[[ 24  30 -19 -46  23  72]
 [-19   1  28  61  27  -9]
 [-42  28  45   2  10  35]] => -42

[[-24  21 -11  29 -14 -14  46]
 [ 36  11  27  27 -31 -16  15]
 [ 23  -2 -17  41  56  -3   0]] => 23

[[ -7  14 -55 -28  22]
 [-27   5  -9 -34 -47]
 [-17  59   5  21  -3]] => -17

[[ 25  -8 -54  -8   7  26]
 [ -6  -2 -22  50   1  46]
 [-34 -66 -24  48 -23  38]] => -34

[[-48  -3 -38 -22 -15 -18]
 [-40 -15 -34   1 -44  -7]
 [-24   6 -72  -7   6  19]] => -24

[[ 22 -23  -6   0   7 -29 -57]
 [  6 -36 -17  -8  16 -25 -57]
 [  9   4   9   5   2  -9  -2]] => 9
---
[[  5 -19  67 -36 -34 -39]
 [-22  26  -8 -45  19  52]
 [ 27   9 -67  12 -52 -54]] gives 27

[[-19  12 -30 -74  -5]
 [ 13 -12  31  63   4]
 [-33 -34  58  -4  -6]] gives -33

[[-36  25  29 -44  74   8]
 [-17  18  19 -32  46  16]
 [  4  -9  11   6 -13   3]] gives 4

[[  4 -64 -66 -48 -56  -1]
 [ 32  43  48  33  37  19]
 [ 38 -27 -25 -12 -16  24]] gives 38

[[ -5   5   8  11  -3  49  33]
 [ 14  -9  -7 -10   2 -42 -29]
 [-15 -73  -4   6  10  31  37]] gives -15

[[ 32 -49 -34 -58  -3  61]
 [-37 -57 -34   7  -1   5]
 [ 65  50 -27   5 -19   8]] gives 65

[[  1  54  21  15]
 [-35 -36 -62 -25]
 [ 24  -2 -21  27]] gives 24

[[ 16  20 -41 -10 -44   0]
 [ 59 -39 -29 -35 -50  45]
 [ -1  66  12  21  32 -14]] gives -1

[[-72  47  17 -15 -67  23   1]
 [ -7 -14  -2  -8  18 -19  -9]
 [-38  50   0 -12 -30 -16 -32]] gives -38
---
[[ 57 -63 -57 -53 -56]
 [ 60  72  60  68  65]] gives -63

[-14 -40  57  11  -2 -54   7] gives -40

[[-75  31 -38 -64]
 [-46  66 -38  -4]] gives 31

[58  9 45 17 43 41] gives 9

[-47 -30  59   1 -53   3   7] gives -30

[-23 -14   0  15  41  69] gives -14

[ -7 -13  72  21 -30  -5] gives -13

[-56  -9  -3  -4  72] gives -9

[-16 -73 -45 -10  32  52 -26] gives -73

[ 3 14 26  9 79] gives 14
---
[ -82 -752  222  179  538] yields 179

[[148  69 159  40  49]
 [205 210  41 207 168]
 [169  17  72 194  14]] yields 148

[7 8 4 7 6 4 2] yields 6

[3193 6667 8600 8837 9926] yields 8600

[ 87 216  93 190   1] yields 93

[[45 42 58 47 67]
 [48 23 44 59  5]
 [46 70 91 63 55]] yields 48

[8 5 0 1 8] yields 5

[151 120 197  82  51] yields 120

[-28 -10  23 -42  44] yields -10
---
[[-11 -29   3 -17 -26  76]
 [-24  56  15  45  56 -21]
 [  1  13  -2   2   9 -59]]	2

[[  2 -33  61 -37  19  42  57]
 [ -6  -9  12 -58   8  14  59]
 [ 31  11  26 -79   8  36   2]]	8

[[-35  12  31  24]
 [-75 -31 -36 -11]
 [ 31  -7  12   5]]	-7

[[  0 -20  28  37]
 [ 61 -41  -1 -24]
 [-55  54  -7  14]]	54

[[ 24  22   4 -21 -12]
 [ -1 -17 -68  12 -11]
 [-29 -15  -4 -23 -14]]	-4

[[  1   4   1  45  14  10]
 [-13   9  20  61   8  27]
 [-16  -1  -9  -5  20  -9]]	-5

[[  6  29 -39  27   5 -13 -21]
 [-40  24 -54  25 -60  15  42]
 [-16  17 -57  18 -34 -11  30]]	-34

[[ 61 -45  59 -21]
 [ 49  17  -2  11]
 [-78  13 -12  47]]	13

[[-63  43  49  62 -40  55]
 [ -8  59 -62 -30  -8 -58]
 [ 43 -44 -42 -44  59 -49]]	-44

[[ 10 -27  64 -17]
 [  4  -2  50  20]
 [ 35 -13  61  44]]	-13
---
[[ 19  23 -21 -11 -14   0]
 [ 30 -18 -78  31  57  28]
 [ -6  -3 -16  -2   7  -2]]
0

[[-34  20   0  13  -6]
 [-14 -56   0  18  -6]
 [-14 -18  11  30   1]]
-6

[[-12 -27 -47  63  39  27]
 [ 60 -45  31 -35 -22 -28]
 [  8 -22  41  22 -62 -54]]
27

[[-29 -34  -3  10 -27  12]
 [ 14   4 -34 -54  -1  -5]
 [-28  26  -6  71 -21   6]]
12

[[-10   0 -19  67 -40]
 [ 30 -28  24  40 -51]
 [ 51  44 -33 -28  -6]]
-40

[[  4  14 -27  10]
 [ -3   0  19  68]
 [  1  10 -25 -10]]
10

[[-17   8  56 -79]
 [-16   2 -57 -41]
 [ -5 -18  12  68]]
-79

[[-36 -14 -48  50 -69  30   7]
 [  0  25  29   4  24 -42  -2]
 [-29  30  56 -25  72  -7   9]]
7

[[-53  33 -46   1  35  57]
 [ 10   7 -13  26  -8 -37]
 [-13   4 -18 -13  15  32]]
57
---
((88, 116, 156, 133, 104, 136, 7), (151, 125, 142, 129, 195, 79, 219), (182, 31, 226, 111, 227, 140, 95)) -> 219
(77, 162, 92, 104, 26, 248) -> 104
(15, 3, 18, -1, 38, -31, 13) -> 15
(38, 18, -32, 9, -28, 35) -> 18
(62, 74, 77, 78, 103, 215) -> 78
((4164, 8970, 8341, 1881, 6672), (8346, 7979, 8719, 9687, 8685)) -> 8719
(45, 16, 52, 56, 78, 66) -> 56
(6, 4, 7, 3, 1) -> 4
